M: rows in 4 groups, each row roughly a mix of its group's directions
M (92 x 10)
[[ 40 -20  13  19  46 -46   1 -21   6  50]
 [ 13  47 -61  30 -38 -14   3 -28   1  22]
 [ 53 -40  44 -13  13  37  11  15 -29  25]
 [  5  40 -32 -19 -36  23  39  -6 -33 -49]
 [ 43  45  15  -5 -29 -10  16  23 -37 -52]
 [ 20 -16   4 -51   9  52   1  19  20  55]
 [-32  29 -24  43 -47  -2   6 -54   7 -18]
 [-10 -50  52  14  37 -28   5 -45   7 -11]
 [-59 -30 -17 -16  -2   6   5 -49   9 -48]
 [-34 -73  15  -1   8  14  -3  18   0 -50]
 [ 26 -27 -19  47  -1  35  48  18 -44   5]
 [-36 -44 -24   1  16 -45 -33  -8 -26  44]
 [  5   5  26 -14  -2 -33 -87 -13   7  -7]
 [ 45   9 -23  24 -32  36 -12 -42 -26 -42]
 [-11   2 -15  46 -35 -27 -35 -54  30  21]
 [-52 -10  -2 -26  11  17 -26  52  46 -21]
 [-50 -41 -38 -10  -1 -26   6 -47  13  32]
 [ -6 -24  61 -43  22 -34 -41  16  12   3]
 [ 39  49  25   1 -21  13  13  18 -18 -62]
 [ 37   1  20  13  16 -45  32 -27 -34  53]
 [  2  17 -33  13 -29   1 -55  29  31  51]
 [-52  22  -3 -24 -12 -16  43 -10  60 -12]
 [  5 -18 -18  24   0 -28  33  15  41  70]
 [-30 -40 -18  17  13 -30  65 -28  12  22]
 [ 16  34  28  39   6  42  23   6  54 -31]
 [ 43  70  10 -16 -22   4 -44 -14  -6   9]
 [ 56  46  10  10 -30   8 -23 -34 -43  -3]
 [ 68  18 -16  -9 -48 -16 -37   9  -1  25]
 [ 11   2 -17  -4 -13 -19  39 -71 -24 -43]
 [ 71 -28 -15 -11  23  24 -43  -5 -25   5]
 [-58  45  24 -10  -9 -44 -41  -1   2   3]
 [ 24  19  40  -7  25  53 -43  34 -14 -26]
 [-13   3  27 -18   5 -63  28 -40  11  47]
 [-25 -13  41  16   2   1  18  50 -64  16]
 [-26  35 -31   7 -60  23  13 -26  -8 -45]
 [ 69  17 -23  39   7  22   5   1 -45  12]
 [ -6  49 -17 -23  31  -8 -43   7 -54  27]
 [ 50  19  35 -12   3  15   1  68 -20  18]
 [ 34 -19  52 -23  38 -23 -38  33 -11  21]
 [-10  -6   0 -49   1  39 -19  73  -2  -9]
 [-44 -40  -2  27  42  10 -35 -11  30  39]
 [ -3 -33 -35 -71  -6   4  -4 -16  -9 -46]
 [ 39  -7   8 -65  34  37  26   0   9  27]
 [ 10   3  33 -41  -1  37  17  56 -28 -38]
 [-14 -53  24  22  21 -26  48   9 -42  23]
 [-55 -30 -29  -3  -2  -1  11 -64  27  -2]
 [-42  57 -37  -9  -8  -2  20  12  42  32]
 [  3 -17  11  46  34 -20 -25  43  15  56]
 [ 45 -13  24 -59  33  35  12   5  -8  33]
 [  1  20  26 -13  17 -57  23 -15  -2  65]
 [ 32  18  10 -27  38  -1 -51  48  31  20]
 [ 55 -33  42  -7  40 -33 -12   5  -1  32]
 [-28 -49  38 -35  35 -32 -15  21  33   3]
 [ 19  19  28 -42  34  19 -16  16 -51  44]
 [ 36  51 -23  12  -7 -23  27 -42  -3  47]
 [ 10 -29 -11 -17  12 -27 -18  36 -21  75]
 [ 17  14  17 -41  -1  78  14  -8  31 -13]
 [ 56 -47 -16  50  -6  23 -10   5 -32 -11]
 [-13   1  64  -1 -13 -29 -66   4 -14   7]
 [-12 -31  70  -6  22  16 -23  49   8   0]
 [ 56 -25  41 -49  10   0 -11  38 -18  -7]
 [ 29  -3 -42   7 -24  18  -7 -62  27 -41]
 [-13 -65  27  23  20   0  25  30 -47  -6]
 [ 63 -51  35   6  -1  14 -42  -1 -11   0]
 [-25  52 -17  10 -11 -22  48  -9  -4  56]
 [ 60 -31 -19  25  16  34   0  11 -51  10]
 [ 24  21 -81 -20  35  20  12  -9  -9   1]
 [ -5 -39 -23 -29   6 -16  -1   9   5  81]
 [ 46   0 -42 -65 -11   0  13  -1 -28 -26]
 [ 12 -44  70  15 -19  21  38  17  -3  11]
 [ 13  -5  56   8   1  -6 -53  15 -53  22]
 [-39 -23   8  -2  38   0  12  74   8  24]
 [-62  49 -17  -1   1  -5  55  10  -7  11]
 [-31  20 -56  50  -9   3  46   9 -21 -11]
 [-34 -29 -30 -54  51  17  11  29   0 -13]
 [ 57  25   8   8 -17 -24  32  55  -3  31]
 [ 40  42  10  31 -27 -11  56  18  28 -19]
 [-41  14  21  -8  -5  15  81  17   2  19]
 [  1 -38  -8 -47  32   4 -40  49  19  27]
 [ -4  73 -19 -10 -26  34 -35  24  14  -6]
 [ 35  -3 -55  36  10  -2 -50  -5 -38 -13]
 [-65  -9   4  14 -41  27  23   8 -30 -38]
 [ 53  52  11  19 -39   4  32   0 -35 -12]
 [ 46  22   5  27  17 -17 -11  37   4  66]
 [-27 -36  20  14   8 -41  58 -19 -29  32]
 [-39 -49 -31 -17  10 -17  -7 -24  11  60]
 [-14  31 -25  46   1  -1 -25  28  27  62]
 [ -7 -14   3 -52  11  72  -3 -19  31  16]
 [ 45  24  -1   0 -25  -2  62  25  37  28]
 [ 45  34   5 -38 -36  -5  20  18 -45 -33]
 [-31  13   3  13  -5   0 -16 -41 -23 -78]
 [ 10  10 -64  18   4 -36   0 -50  13  36]]

the three rows of each list that fit no group, in list order (the others fit one group, some only roughly)
  * k_312: [ 70  18  13 -21 -20   0  52  20  16 -19]
  * k_172: [  6   4  16   3   3  41 -36  71 -35 -15]
  * k_270: [ 16  -5 -66  -6   3  -2  -6 -27  56 -36]
  * k_404: [  3  35   0  20 -29 -10  45 -31  14 -64]
  * k_770: [-54   7 -10  38 -34 -19  45  -2  35 -27]
  * k_928: [ 34  38 -13   0 -16 -30  13 -74   3  18]
  * k_669: [ 42   1  -3  26 -33   9   5 -62 -43 -25]
  * k_808: [-37  50 -17 -23 -44  16 -18 -28  33 -28]
  * k_297: [ 38 -23  12   2 -27 -45 -31 -62  12   4]
  * k_31: [ 61 -54   7  -1   1  21 -15   4   0  50]
  * k_447: [-22  19  31   6 -46  41 -27  56   9 -17]
  * k_229: [ 38  -3  -8 -24  22 -10 -84 -13   2   0]
  * k_425: [ -4 -17   4  23  23  25  16   6  70  51]
  * k_60: [ 14  31  25 -43  20 -10 -61   0 -31  32]
  * k_313: [-24 -23 -34  -3 -35 -58 -47 -16 -18  16]
 -> k_312, k_31, k_313
  * k_797: [-12  14 -13  41   4 -41 -33  36   1  59]
  * k_2: [ 11  13 -19   8  47  22 -36  33 -41  50]
  * k_331: [ 10  21 -15  40 -34 -60  49  -5   7 -14]
  * k_419: [ 58  28  22 -35 -12  39  18  43   2   9]
  * k_43: [ 30  20 -17 -43 -47   2  63 -11   6  -5]
  * k_473: [  3 -34 -24  51 -25  16  59   1  21 -27]
  * k_671: [-58 -37 -10  34  36 -19 -40 -22  -1   6]
  * k_802: [-50 -15 -11  58 -14  22  50  -3 -22  -1]
  * k_364: [ 34   1   6  11   2 -47 -10  56 -36  43]
  * k_879: [-41  -6  -4  42   9  14  18 -49  51 -28]
 -> k_797, k_2, k_802
  * k_791: [ 10  13   2  26   5 -17 -69   8 -61   7]
  * k_17: [-20 -30  19  66 -46  -5  37   1   0 -19]
  * k_624: [-55  12 -11 -16 -24 -31  29 -46  40  11]
  * k_757: [  0  18   6  34 -13  38 -23 -20  12 -75]
  * k_181: [-62   6  16   2 -24 -32  51 -26 -11  25]
  * k_967: [  6  23 -58  12   8 -17 -32  19  23  60]
  * k_356: [ 41   0   2  36 -15   7  27 -35 -68  -2]
  * k_151: [-30  31  45   9   2 -23 -51  20 -45  19]
  * k_93: [ 28  39 -34  32  32 -22  19  14   5  57]
  * k_593: [-15  -7  33  24  -7  24  64  29 -44  22]
  * k_861: [-47  -3  20  63 -46  -3  -7 -17   4 -28]
  * k_629: [ -1 -64 -39   6   8 -22 -31 -35   3  38]
  * k_606: [ 23   0 -49  14 -13 -39 -33 -35  24  46]
  * k_738: [ 45   0  -2 -21 -12  -9 -36 -63  31 -30]
 -> k_757, k_861, k_629
  * k_442: [-22 -27  61  27 -32   3  52  19   1   8]
  * k_642: [ -4  30  38  17  28  23  41  60 -23   7]
  * k_758: [-21  67  -6  -5   2 -43 -13 -39  36  -7]
  * k_357: [-40  38  20  31   5  37  53  23 -19 -18]
  * k_250: [ 22  28 -59  -6  35  20  -2  11 -54  20]
  * k_42: [ 41  38  24 -35 -19  47  22  10  -1 -41]
  * k_940: [  0  17  -2 -47 -30  44  41 -40  30 -19]
  * k_322: [-23 -15  63   3  31  24  31  38 -16 -30]
  * k_700: [-11  -6  -7  -4  25   4   2 -92   1  23]
  * k_508: [-67 -30  -2  20  48 -18  10   7  11  33]
 -> k_758, k_700, k_508
  * k_794: [ 47  16  -9 -57 -38   2  43  17 -14  16]
  * k_200: [-53   4 -22  39 -26  -1 -41 -20  42  22]
  * k_555: [45  0 27 -1 18 40 -5 52 17 47]
  * k_632: [ 46  17  -1 -68 -31  22  27  15 -22   3]
  * k_683: [-20  30   2  -2  30  40  42  62 -18  -4]
  * k_932: [ 36   4  15  58  10 -25   5 -57 -16 -27]
  * k_343: [ 10 -16  12   8  18  38  10  23  60  57]
  * k_857: [-20 -31 -34 -33  -5  30  34 -46 -25 -38]
  * k_948: [ 38  19   0 -66 -25  37  26   6 -24 -18]
  * k_586: [ 31 -54  -8  41  37   6  33  22 -35  11]
  * k_219: [-66  47 -21  32 -14 -36  -6   3 -15  -6]
  * k_778: [ 18 -38  -1 -39  -1  61  31  24  27  25]
 -> k_932, k_857, k_778
  * k_206: [38 24 22 -9 -3 58 20 23 52 16]
  * k_923: [-46  53  -6 -46  -8   4  19  19  -3  43]
  * k_316: [ -6 -41  33 -52  36  16  19  27 -17 -38]
  * k_798: [ 59  -2  -6 -13  -6  -8 -35 -61  22 -25]
  * k_136: [ 48 -43  26  34 -12   0 -54   1 -27  -8]
  * k_951: [ 37  -3  -7 -57 -16  30  39  17  20  43]
  * k_482: [  7 -33  24 -31 -12   1 -60  52  19  21]
  * k_661: [-53 -39  52  14  29  10  12 -20   0 -34]
  * k_157: [-33 -31  26   2 -28 -10 -14 -58  15 -50]
  * k_273: [ -5 -44  -9  -5  28  20 -66 -15 -18 -41]
  * k_873: [-13  -6  67 -19  32  -5 -51  24 -13  20]
 -> k_923, k_273, k_873
  * k_792: [-54  26  -1  59 -20 -20  10  22 -38   1]
  * k_83: [ 20 -32 -24  18 -14  -8  28 -76   5 -27]
  * k_787: [-37 -19  59 -12 -24   2 -23  25 -43 -30]
  * k_864: [-38   2  22   0 -27 -42 -14 -16  65 -27]
  * k_156: [-17 -48 -14   9 -23  30  -2 -26   5 -69]
  * k_11: [ 41 -19  -1 -18  -6 -25  -4 -79  15 -16]
  * k_597: [ 48  -6  44 -25 -25  12 -38  50 -10 -10]
  * k_38: [-16 -11  30  11  -9 -32  48 -63  11 -31]
  * k_387: [-71 -21 -21 -32  -4  30 -23   3  15 -36]
  * k_976: [ 18  -8 -10 -75 -20  45  23 -20  16   5]
  * k_190: [ -9  -9 -27 -20   9 -33  15 -53  66   8]
  * k_496: [ 67  16  16  -1  19  -7 -53 -23 -17  30]
  * k_350: [ -9 -26  43 -42  -6  25  13  11 -21 -64]
  * k_741: [ 10 -30  -4 -30  44 -24  -3  40  13  60]
  * k_211: [ 60  15 -21 -21 -51 -21  -1 -37 -21 -16]
 -> k_38, k_496, k_741
  * k_851: [  2 -23 -32 -18  28  27 -30  27  64 -28]
  * k_955: [-17 -49  49  36 -15  12  39   8  -9 -37]
  * k_997: [-51 -30 -29 -38 -11 -26   0 -53 -22  -2]
  * k_78: [-34 -20  -1  52  34 -46 -45  -5 -18  -2]
  * k_985: [ 23  52  11 -27  25 -36  -8   7  24  55]
  * k_722: [ 28 -12  34  28  -4  17  -5  18 -74  29]
  * k_764: [-47  17  24  42  26 -20   5  33 -20  48]
  * k_184: [-28   5  -3  73 -24  -9   8  19 -51  -3]
  * k_677: [-19  15 -28 -12 -10 -33 -39 -28  61 -33]
  * k_919: [ 16   9  37 -23  41 -23 -23  53  -7  46]
  * k_209: [ 40 -13  -4   6  27  39 -46  53  -5 -29]
  * k_133: [-69  24  18  35 -33 -41  -7   5  -9  -6]
  * k_779: [ 21 -23  38  21   5  15  -3  76  -4  31]
 -> k_955, k_764, k_779
  * k_237: [  6 -18  43 -58  -1   2   7 -13  64  -2]
  * k_51: [ -6   1  16  32  23 -31 -56  26 -53 -20]
  * k_626: [-51  -8  -2  42  15   5  -9 -50  31 -41]
  * k_934: [-42  56 -61  14  12 -16  -5  -2 -25  -1]
  * k_284: [-17 -18  16 -28 -61  18 -31 -12  11 -55]
  * k_475: [ 67 -30 -16  15   6   6 -22 -49   0 -32]
  * k_708: [-13  23 -40   3 -12   5   4  -8  60 -61]
  * k_745: [ 63 -28 -36 -35  25  30   5 -18  27  -6]
  * k_752: [ 34  22  38 -28  25 -46 -29  -9  13  46]
  * k_946: [  8  -5  72 -11  -1  26  21  33 -23 -41]
  * k_615: [ 24  25  -9 -10 -24  27 -77 -17 -29   7]
  * k_335: [-27 -24  -7  55  33 -48 -39   4 -20  16]
  * k_795: [ -2  -1  29 -56  11 -37  18 -51  -2 -39]
 -> k_708, k_615, k_795
  * k_86: [ -1  56  46 -16  -2 -22  -9  22 -38  42]
  * k_688: [  7 -48   5 -23 -10 -12 -63 -15  19 -48]
  * k_81: [-37  32  -1  14  -1  13  20  69 -31  31]
  * k_539: [  7  57 -52   6   5   8  52  -7 -28 -14]
  * k_373: [  6 -20 -46 -41 -31   7  26  24 -15 -56]
  * k_753: [-43   2 -35 -23  18  18  47 -24 -17 -51]
  * k_682: [ 65  25  -4 -28 -21   9 -21  50 -10  23]
  * k_892: [ 26  32 -49   5  32  -9  15   7  44  49]
  * k_388: [ 46 -25  38 -14  15   8 -59   5 -34  21]
  * k_532: [ 39   9  -6 -72 -22  22  19  16 -38  -4]
  * k_636: [-21 -55   8 -27   5  -5 -22 -24  47 -46]
  * k_138: [-13 -70   4  46  16 -30  30   9  -4  21]
  * k_423: [ 34   5  26  26 -31  23  -2  -7 -75 -14]
  * k_543: [ 32  21  -1 -55  36   7 -52  -2 -26  25]
 -> k_688, k_373, k_138
